H: [-30.6  -4.9  23.0  49.1 -12.0  51.4  12.8 -83.3 -17.3  -7.8]
B: [-36.3 -39.8 -86.0  -6.8  49.6  54.6 -92.9 -34.2   2.5 -45.4]
D: [-83.3  51.4  23.0  49.1 -30.6 -12.0  -4.9  12.8  17.5 -89.1]
L: [-15.9 -93.5  75.2 -64.0 -33.4  29.0  -7.6 -50.1  -6.0  38.6]
M: [-92.1   9.3  38.6  18.7  13.1 -58.7  54.0 -66.8  21.1  67.1]
Z: [ 29.0   8.9   3.0 -40.7 -77.5   8.1 -90.9  57.8 -17.9 -31.8]
X: [ 75.2 -15.9 -93.5  75.6 -47.1  84.9  27.2  24.1 -28.2  35.7]
find: [ 75.2 -15.9 -93.5] -> X
find: [-86.0  -6.8  49.6  54.6 -92.9 -34.2] -> B
find: [-83.3  51.4  23.0  49.1 -30.6 -12.0  -4.9  12.8] -> D
find: [  8.9   3.0 -40.7 -77.5   8.1 -90.9  57.8] -> Z
find: [  3.0 -40.7 -77.5] -> Z
find: [-92.1   9.3] -> M
find: [-83.3  51.4] -> D

T: [ 18.3  20.5  56.4  58.3  -3.0  69.9 -50.8  29.2 -47.2]
E: [ 21.2  29.2  69.1  70.0  -4.6 -78.5 -59.9  38.0 -57.6]
R: [ 85.3  66.3 -39.8  62.7  -3.3 -70.6 -56.0  32.5 -52.6]
P: [ 21.2  29.2  69.1  70.0  -4.6  85.1  66.3 -39.8  62.7]
S: [ 21.2  29.2  69.1  70.0  -4.6  85.1  66.3 -39.8  -1.7]
C: [-14.4 -19.7 -47.2 -47.8   3.1  53.5  40.9 -25.9  39.3]
A: [ 18.3  20.5  56.4  58.3  -3.0 -64.6 -50.8  29.2 -47.2]
U: [-20.8 -26.0 -66.9 -68.1   4.0  76.0  59.1 -35.7  55.9]
J: [-11.6 -18.1 -38.0 -38.5   2.9  43.4  32.0 -21.9  31.5]
find: [ 85.1  66.3 -39.8  62.7] -> P
find: [ 70.0  -4.6  85.1  66.3 -39.8  -1.7] -> S
find: [ 18.3  20.5  56.4  58.3  -3.0 -64.6 -50.8] -> A

